In the data rows, 128 means zero.
What is the hidden score of each row? Scores go from 0 to 30, and 15 is about the middle. The score is a weighted sum of the row's numbers plus the product of two more (or one squared), each taken from its middle value.
[114, 120, 165, 106, 125, 107, 119, 130, 121, 173, 129, 146, 128, 127, 123, 147] -> 15
[133, 137, 121, 148, 123, 146, 147, 127, 146, 120, 150, 110, 119, 121, 133, 132] -> 9
[101, 77, 151, 85, 109, 82, 134, 118, 128, 140, 113, 112, 108, 109, 135, 146] -> 23
[124, 123, 139, 139, 153, 134, 91, 148, 128, 141, 109, 122, 153, 152, 88, 149] -> 15
[148, 160, 109, 159, 149, 162, 115, 136, 142, 115, 144, 135, 149, 146, 123, 116] -> 8
[153, 163, 94, 177, 139, 181, 124, 130, 137, 103, 136, 128, 137, 138, 121, 114] -> 12
[128, 134, 117, 136, 119, 138, 118, 112, 128, 118, 111, 136, 122, 122, 121, 121] -> 17
[153, 163, 100, 163, 137, 172, 117, 128, 133, 109, 141, 132, 138, 139, 118, 108] -> 10
[153, 135, 119, 132, 152, 140, 118, 138, 130, 129, 141, 124, 154, 152, 113, 92] -> 14
[124, 131, 141, 118, 128, 116, 142, 132, 115, 143, 130, 152, 132, 128, 145, 141] -> 14
[100, 84, 156, 79, 113, 71, 136, 119, 123, 148, 116, 121, 113, 112, 139, 138] -> 21
[130, 126, 130, 138, 155, 138, 86, 150, 125, 129, 105, 123, 154, 154, 76, 126] -> 19
[120, 119, 93, 146, 102, 145, 130, 102, 178, 98, 114, 103, 102, 103, 128, 157] -> 21
[117, 146, 143, 128, 134, 132, 120, 138, 105, 144, 127, 151, 134, 131, 120, 132] -> 14
[119, 113, 130, 131, 152, 130, 72, 143, 126, 129, 101, 115, 154, 150, 66, 133] -> 19
[137, 136, 138, 135, 164, 132, 109, 179, 109, 139, 121, 132, 165, 166, 106, 128] -> 13
[165, 162, 104, 182, 143, 183, 133, 138, 142, 107, 132, 129, 142, 142, 125, 121] -> 12
[114, 105, 115, 124, 114, 123, 112, 114, 130, 108, 74, 106, 113, 113, 118, 137] -> 17
[107, 100, 166, 67, 122, 68, 138, 126, 122, 161, 128, 144, 123, 120, 145, 133] -> 18
[97, 87, 116, 110, 100, 110, 120, 109, 143, 104, 75, 93, 95, 98, 117, 155] -> 23
[150, 165, 115, 152, 147, 167, 117, 136, 129, 120, 145, 151, 146, 149, 123, 107] -> 12
[110, 117, 103, 137, 104, 132, 127, 104, 161, 107, 110, 109, 102, 105, 122, 161] -> 26
[127, 122, 137, 129, 163, 130, 65, 151, 129, 138, 110, 129, 163, 164, 82, 130] -> 17
[141, 131, 130, 146, 157, 146, 92, 153, 136, 132, 114, 119, 159, 158, 82, 133] -> 16
[134, 126, 78, 157, 107, 147, 134, 104, 183, 81, 116, 98, 103, 105, 132, 144] -> 12
[113, 119, 110, 121, 77, 120, 157, 66, 145, 109, 141, 121, 77, 76, 154, 120] -> 19
[118, 125, 166, 103, 139, 112, 128, 147, 71, 158, 136, 151, 140, 143, 126, 109] -> 17
[114, 110, 108, 118, 77, 115, 150, 58, 150, 106, 127, 115, 76, 76, 152, 128] -> 21
[94, 100, 143, 103, 111, 98, 110, 113, 128, 144, 105, 120, 108, 118, 112, 151] -> 20
[162, 173, 103, 171, 147, 177, 127, 136, 137, 112, 147, 144, 145, 144, 127, 114] -> 11
[96, 82, 159, 59, 111, 62, 125, 113, 112, 145, 117, 123, 112, 110, 133, 123] -> 25
[116, 126, 177, 94, 137, 102, 120, 144, 78, 169, 130, 156, 142, 138, 122, 111] -> 14
[142, 138, 142, 138, 171, 140, 108, 183, 114, 146, 122, 132, 171, 171, 108, 135] -> 10
[111, 115, 150, 104, 121, 106, 116, 125, 130, 159, 120, 135, 123, 123, 116, 148] -> 17
[117, 123, 124, 109, 97, 110, 162, 107, 114, 121, 139, 136, 99, 99, 170, 122] -> 15
[149, 138, 114, 139, 120, 141, 158, 115, 139, 116, 152, 122, 118, 118, 150, 107] -> 10
[94, 111, 116, 119, 54, 113, 159, 80, 136, 107, 125, 113, 53, 51, 155, 137] -> 12
[148, 139, 115, 141, 111, 142, 169, 115, 142, 116, 157, 121, 112, 112, 160, 117] -> 7
[153, 147, 123, 149, 123, 142, 176, 122, 151, 129, 169, 128, 120, 120, 168, 125] -> 2
[123, 126, 138, 111, 113, 115, 157, 114, 121, 136, 136, 141, 111, 111, 159, 136] -> 15
[94, 74, 145, 71, 101, 68, 129, 111, 123, 141, 103, 112, 104, 102, 133, 135] -> 21
[105, 106, 127, 127, 104, 117, 130, 110, 158, 114, 105, 104, 105, 106, 126, 162] -> 17
[64, 108, 139, 95, 102, 99, 115, 115, 115, 131, 119, 123, 103, 100, 122, 117] -> 15
[128, 144, 115, 133, 99, 136, 158, 95, 137, 125, 162, 145, 94, 94, 154, 119] -> 19
[129, 128, 129, 113, 105, 118, 172, 107, 125, 127, 146, 142, 101, 102, 176, 124] -> 15
[146, 133, 130, 151, 162, 149, 98, 149, 136, 132, 129, 129, 161, 163, 100, 118] -> 17
[140, 127, 142, 142, 165, 138, 111, 167, 131, 136, 105, 117, 168, 163, 110, 156] -> 8
[129, 121, 132, 129, 164, 130, 71, 152, 124, 130, 112, 124, 164, 165, 80, 115] -> 21
[115, 127, 147, 128, 151, 124, 99, 143, 113, 144, 115, 134, 148, 149, 107, 148] -> 12
[112, 126, 134, 109, 112, 111, 143, 119, 105, 137, 135, 139, 111, 114, 145, 126] -> 15
[145, 145, 140, 127, 146, 133, 139, 143, 122, 140, 160, 156, 144, 146, 142, 64] -> 25
[153, 163, 112, 153, 147, 161, 121, 136, 135, 119, 151, 143, 147, 144, 126, 112] -> 9
[133, 139, 140, 142, 165, 143, 86, 159, 128, 145, 112, 133, 167, 167, 81, 134] -> 10
[121, 120, 90, 152, 105, 143, 133, 98, 175, 86, 113, 98, 102, 106, 126, 152] -> 20
[161, 166, 103, 186, 147, 187, 131, 138, 152, 109, 138, 134, 147, 150, 124, 125] -> 12
[119, 128, 151, 95, 136, 109, 120, 131, 104, 156, 143, 167, 136, 134, 126, 96] -> 20
[96, 76, 153, 60, 110, 54, 127, 110, 114, 140, 113, 119, 107, 105, 131, 123] -> 29
[103, 132, 145, 114, 117, 122, 131, 128, 117, 142, 145, 144, 121, 119, 135, 94] -> 12
[110, 123, 171, 94, 136, 100, 116, 144, 69, 165, 125, 151, 136, 136, 119, 108] -> 15
[159, 173, 119, 165, 156, 173, 124, 143, 139, 130, 153, 148, 152, 153, 129, 118] -> 6
[122, 144, 143, 117, 127, 120, 136, 131, 99, 148, 138, 151, 130, 131, 138, 116] -> 9
[102, 104, 155, 97, 120, 98, 115, 121, 125, 158, 115, 131, 119, 120, 117, 155] -> 18
[160, 168, 108, 157, 146, 170, 125, 135, 129, 122, 147, 150, 145, 145, 127, 104] -> 11
[137, 128, 69, 164, 106, 158, 141, 108, 165, 62, 121, 96, 111, 110, 139, 131] -> 16
[124, 102, 117, 138, 112, 125, 141, 117, 160, 105, 103, 75, 113, 111, 136, 166] -> 8
[158, 171, 114, 157, 149, 167, 124, 137, 126, 125, 150, 152, 145, 148, 128, 109] -> 10
[111, 117, 131, 104, 107, 108, 142, 109, 108, 126, 126, 134, 107, 106, 151, 128] -> 16
[146, 137, 130, 149, 139, 141, 137, 135, 150, 136, 123, 114, 138, 137, 126, 171] -> 15
[136, 128, 82, 163, 110, 155, 137, 106, 184, 85, 122, 100, 109, 111, 135, 154] -> 15
[139, 137, 140, 137, 167, 134, 106, 178, 112, 138, 116, 125, 166, 167, 105, 133] -> 11
[127, 127, 127, 113, 103, 115, 165, 110, 121, 124, 143, 140, 100, 105, 172, 128] -> 15
[101, 79, 154, 81, 110, 76, 136, 117, 133, 145, 115, 116, 111, 112, 140, 146] -> 21
[121, 128, 117, 123, 86, 128, 165, 76, 159, 119, 152, 136, 83, 87, 161, 134] -> 21
[112, 103, 124, 127, 119, 118, 124, 119, 144, 115, 73, 99, 114, 117, 122, 154] -> 15
[116, 127, 116, 132, 116, 129, 127, 114, 142, 115, 108, 117, 113, 114, 129, 158] -> 18
[142, 134, 58, 164, 108, 157, 138, 107, 166, 72, 120, 101, 112, 110, 139, 131] -> 16
[148, 135, 67, 170, 116, 162, 139, 113, 172, 70, 126, 103, 119, 114, 142, 135] -> 14
[124, 127, 127, 112, 102, 111, 169, 108, 121, 123, 142, 137, 102, 104, 174, 122] -> 13
[144, 153, 143, 147, 173, 142, 112, 182, 118, 149, 134, 136, 171, 170, 112, 136] -> 6
[131, 136, 156, 115, 142, 121, 132, 156, 80, 155, 139, 154, 144, 145, 135, 110] -> 15
[120, 99, 108, 141, 113, 126, 130, 116, 155, 100, 91, 58, 106, 112, 126, 156] -> 4
[135, 132, 125, 117, 147, 127, 112, 142, 114, 124, 139, 141, 144, 148, 123, 81] -> 29
[96, 74, 137, 85, 111, 83, 116, 111, 128, 130, 102, 103, 108, 107, 120, 135] -> 24
[135, 158, 126, 141, 119, 142, 154, 124, 135, 136, 182, 154, 118, 116, 153, 129] -> 13
[153, 139, 111, 141, 112, 141, 166, 116, 142, 116, 160, 133, 112, 117, 163, 105] -> 8
[145, 133, 115, 130, 106, 128, 181, 110, 138, 122, 157, 126, 107, 104, 166, 117] -> 13
[116, 123, 129, 133, 150, 129, 75, 146, 121, 135, 103, 116, 147, 153, 70, 138] -> 16
[115, 98, 99, 135, 101, 123, 121, 105, 148, 82, 87, 51, 102, 105, 117, 144] -> 6
[118, 130, 158, 103, 136, 109, 121, 147, 65, 154, 134, 148, 136, 136, 124, 104] -> 15
[70, 112, 140, 105, 104, 106, 125, 120, 122, 133, 128, 132, 107, 106, 128, 126] -> 17
[116, 115, 122, 104, 98, 107, 155, 100, 113, 121, 133, 130, 97, 95, 161, 116] -> 17
[128, 124, 126, 142, 121, 129, 135, 123, 147, 133, 111, 105, 123, 120, 123, 171] -> 20
[108, 115, 126, 130, 114, 115, 116, 120, 135, 127, 101, 100, 115, 118, 111, 163] -> 17
[95, 101, 149, 95, 119, 96, 107, 118, 118, 152, 110, 127, 118, 117, 111, 145] -> 17
[132, 123, 57, 157, 103, 147, 133, 99, 163, 67, 112, 93, 100, 103, 129, 134] -> 22
[155, 146, 141, 156, 169, 155, 105, 165, 141, 144, 129, 135, 170, 172, 100, 133] -> 11
[120, 125, 125, 110, 100, 110, 162, 104, 121, 117, 141, 136, 101, 99, 173, 121] -> 13
[131, 159, 130, 143, 134, 139, 139, 144, 121, 137, 155, 147, 136, 136, 132, 133] -> 13
[123, 102, 102, 141, 115, 131, 128, 116, 151, 93, 94, 54, 114, 113, 123, 149] -> 5
[134, 169, 128, 145, 142, 145, 126, 146, 118, 140, 147, 152, 147, 141, 119, 125] -> 10
[134, 132, 136, 143, 166, 141, 83, 159, 133, 140, 111, 131, 161, 164, 74, 147] -> 20
[120, 138, 106, 142, 114, 144, 123, 114, 151, 109, 115, 117, 114, 114, 120, 152] -> 20
[119, 125, 185, 101, 146, 105, 124, 150, 82, 182, 139, 162, 147, 145, 128, 123] -> 14
[117, 131, 149, 116, 132, 119, 124, 135, 105, 144, 128, 149, 133, 137, 128, 132] -> 16
[134, 140, 138, 133, 158, 134, 112, 179, 107, 139, 126, 128, 160, 163, 108, 124] -> 11
[144, 174, 138, 152, 146, 148, 142, 154, 125, 149, 169, 158, 147, 149, 137, 134] -> 9
[116, 108, 112, 119, 75, 119, 151, 61, 150, 106, 130, 120, 75, 78, 154, 130] -> 21
[98, 75, 153, 65, 108, 59, 128, 116, 117, 141, 111, 118, 107, 108, 132, 129] -> 28
[138, 128, 111, 123, 101, 120, 173, 102, 131, 111, 150, 119, 104, 100, 164, 105] -> 12
[131, 124, 128, 136, 156, 138, 75, 151, 127, 133, 110, 118, 157, 160, 72, 134] -> 17
[130, 121, 67, 160, 101, 148, 130, 99, 176, 71, 118, 88, 103, 106, 130, 139] -> 14
[111, 121, 116, 125, 74, 123, 167, 80, 150, 117, 140, 128, 67, 67, 163, 142] -> 20
[121, 125, 112, 143, 110, 135, 130, 106, 172, 115, 116, 113, 108, 111, 126, 164] -> 20
[158, 149, 128, 156, 155, 159, 128, 145, 148, 134, 150, 132, 156, 154, 123, 114] -> 9
[134, 149, 135, 128, 126, 129, 144, 131, 102, 140, 150, 144, 123, 123, 143, 99] -> 9
[128, 116, 124, 137, 129, 135, 119, 124, 142, 118, 91, 122, 132, 133, 121, 143] -> 17
[163, 174, 104, 174, 147, 185, 130, 138, 142, 116, 144, 142, 143, 147, 124, 121] -> 13
[122, 120, 114, 124, 81, 124, 161, 70, 155, 114, 145, 129, 84, 82, 160, 133] -> 21
[134, 131, 132, 141, 157, 138, 83, 153, 129, 134, 116, 121, 159, 160, 81, 128] -> 14
[133, 165, 136, 141, 137, 140, 146, 144, 123, 144, 170, 148, 136, 136, 143, 134] -> 8
[125, 132, 132, 127, 152, 130, 100, 165, 104, 130, 112, 121, 155, 153, 97, 128] -> 11
[147, 133, 112, 133, 113, 133, 158, 109, 135, 111, 154, 114, 114, 111, 150, 105] -> 10
[119, 132, 183, 105, 148, 109, 128, 156, 85, 182, 141, 163, 147, 148, 127, 124] -> 13
[141, 131, 107, 135, 109, 136, 154, 109, 134, 112, 146, 115, 110, 109, 146, 103] -> 11
[117, 108, 110, 118, 76, 120, 154, 64, 156, 111, 131, 120, 83, 80, 157, 136] -> 22
[149, 128, 122, 143, 139, 136, 128, 131, 142, 126, 115, 103, 140, 134, 120, 153] -> 10
[115, 118, 105, 119, 76, 120, 154, 70, 143, 111, 140, 126, 76, 76, 146, 125] -> 29
[121, 109, 118, 131, 100, 124, 147, 93, 165, 115, 114, 106, 104, 100, 142, 168] -> 22
[70, 108, 140, 110, 96, 107, 134, 112, 129, 130, 118, 115, 96, 96, 129, 147] -> 18
[104, 115, 176, 90, 130, 96, 114, 135, 84, 166, 124, 149, 131, 128, 114, 120] -> 18
[148, 165, 108, 153, 140, 161, 117, 129, 124, 118, 147, 148, 140, 144, 122, 102] -> 12
[107, 91, 161, 68, 119, 70, 134, 127, 124, 158, 125, 133, 122, 119, 141, 129] -> 20
[103, 85, 161, 67, 115, 64, 131, 121, 117, 148, 116, 125, 115, 113, 134, 132] -> 24
[137, 128, 126, 134, 157, 139, 94, 142, 130, 128, 125, 124, 159, 154, 95, 102] -> 17
[109, 110, 105, 118, 70, 118, 146, 63, 149, 104, 125, 115, 71, 72, 146, 133] -> 24
[146, 144, 129, 151, 149, 148, 124, 145, 141, 133, 144, 119, 148, 148, 116, 125] -> 7
[137, 129, 133, 145, 128, 136, 133, 128, 148, 138, 117, 110, 127, 125, 124, 176] -> 20
[134, 132, 128, 122, 142, 131, 130, 140, 118, 128, 146, 149, 142, 144, 140, 87] -> 26
[115, 128, 120, 145, 107, 137, 137, 114, 162, 110, 119, 112, 108, 109, 134, 166] -> 16
[98, 104, 166, 84, 122, 89, 109, 136, 72, 158, 119, 144, 127, 124, 112, 106] -> 22
[149, 150, 145, 142, 168, 141, 124, 182, 116, 150, 145, 144, 171, 171, 121, 133] -> 9
[150, 135, 128, 138, 169, 142, 93, 154, 133, 139, 125, 128, 175, 174, 96, 115] -> 9
[155, 167, 130, 149, 153, 154, 126, 144, 127, 138, 157, 168, 156, 156, 131, 105] -> 12
[123, 118, 134, 125, 159, 129, 64, 148, 122, 134, 102, 124, 160, 161, 77, 127] -> 17
[138, 134, 124, 145, 146, 142, 112, 142, 137, 132, 130, 114, 140, 144, 107, 128] -> 11
[126, 128, 129, 111, 106, 117, 167, 110, 118, 129, 145, 144, 104, 106, 173, 119] -> 15
[115, 113, 130, 122, 155, 124, 56, 144, 120, 131, 101, 118, 152, 153, 80, 122] -> 19
[114, 83, 119, 115, 123, 108, 95, 126, 128, 109, 46, 92, 121, 120, 100, 145] -> 21
[130, 131, 129, 127, 155, 125, 105, 166, 104, 131, 120, 122, 150, 153, 106, 115] -> 16
[154, 137, 82, 168, 120, 160, 151, 121, 159, 72, 133, 109, 121, 126, 150, 134] -> 14
[121, 117, 115, 125, 85, 122, 159, 65, 156, 115, 141, 122, 83, 83, 160, 136] -> 19
[111, 117, 130, 102, 111, 107, 144, 114, 106, 130, 128, 136, 110, 108, 148, 125] -> 16
[133, 130, 136, 135, 135, 132, 122, 137, 140, 136, 118, 116, 139, 137, 115, 163] -> 14
[134, 150, 156, 123, 148, 128, 131, 150, 85, 159, 141, 159, 154, 150, 128, 109] -> 5
[132, 133, 137, 142, 160, 136, 90, 157, 129, 148, 117, 125, 159, 163, 87, 140] -> 11
[161, 144, 130, 136, 157, 149, 131, 151, 127, 132, 155, 157, 157, 155, 139, 84] -> 25
[135, 133, 138, 135, 166, 134, 103, 176, 114, 135, 113, 127, 168, 160, 103, 129] -> 12
[134, 136, 146, 147, 165, 144, 93, 160, 138, 148, 118, 132, 170, 165, 85, 153] -> 12
[142, 127, 74, 162, 111, 156, 140, 107, 181, 78, 118, 97, 110, 112, 137, 145] -> 15
[140, 142, 142, 139, 170, 139, 111, 181, 112, 144, 130, 135, 167, 164, 110, 129] -> 12
[139, 132, 68, 165, 112, 159, 139, 109, 172, 73, 121, 101, 112, 112, 137, 140] -> 17
[139, 130, 60, 163, 105, 154, 140, 104, 165, 66, 123, 95, 109, 110, 138, 132] -> 17
[112, 105, 96, 134, 89, 129, 130, 97, 160, 79, 98, 83, 94, 93, 124, 144] -> 16
[150, 167, 102, 160, 143, 171, 119, 131, 129, 110, 140, 140, 140, 139, 118, 106] -> 12
[154, 141, 115, 140, 117, 144, 170, 118, 141, 123, 162, 129, 117, 112, 167, 104] -> 5
[167, 178, 113, 178, 158, 183, 130, 147, 152, 124, 157, 152, 157, 155, 133, 130] -> 8
[131, 120, 62, 151, 101, 149, 131, 96, 171, 65, 110, 91, 101, 99, 129, 136] -> 20
[117, 122, 139, 124, 118, 118, 122, 120, 149, 146, 119, 131, 121, 123, 121, 162] -> 20
[131, 98, 127, 126, 145, 121, 95, 137, 126, 116, 66, 98, 141, 143, 101, 138] -> 19
[159, 168, 110, 169, 152, 175, 128, 138, 142, 120, 155, 142, 150, 150, 130, 115] -> 8
[120, 122, 122, 109, 98, 111, 164, 104, 117, 120, 138, 138, 96, 97, 167, 120] -> 18
[110, 113, 107, 115, 72, 117, 150, 59, 150, 104, 129, 116, 74, 75, 149, 131] -> 23
[154, 162, 90, 177, 135, 184, 120, 129, 146, 101, 132, 124, 131, 138, 120, 122] -> 12
[139, 138, 110, 134, 106, 133, 171, 112, 140, 114, 151, 118, 103, 103, 157, 118] -> 10
[148, 153, 139, 134, 150, 137, 136, 149, 95, 138, 143, 154, 149, 148, 136, 104] -> 13
[134, 119, 64, 155, 102, 144, 132, 94, 171, 63, 112, 85, 98, 96, 132, 132] -> 14
[129, 121, 131, 122, 160, 127, 78, 141, 125, 130, 116, 124, 162, 162, 93, 107] -> 20
[149, 165, 118, 144, 145, 155, 120, 138, 126, 129, 155, 155, 144, 142, 128, 104] -> 10
[114, 133, 157, 107, 137, 110, 116, 145, 71, 158, 130, 154, 139, 138, 121, 111] -> 12
[135, 164, 125, 142, 135, 140, 127, 146, 111, 140, 151, 152, 140, 141, 125, 115] -> 10
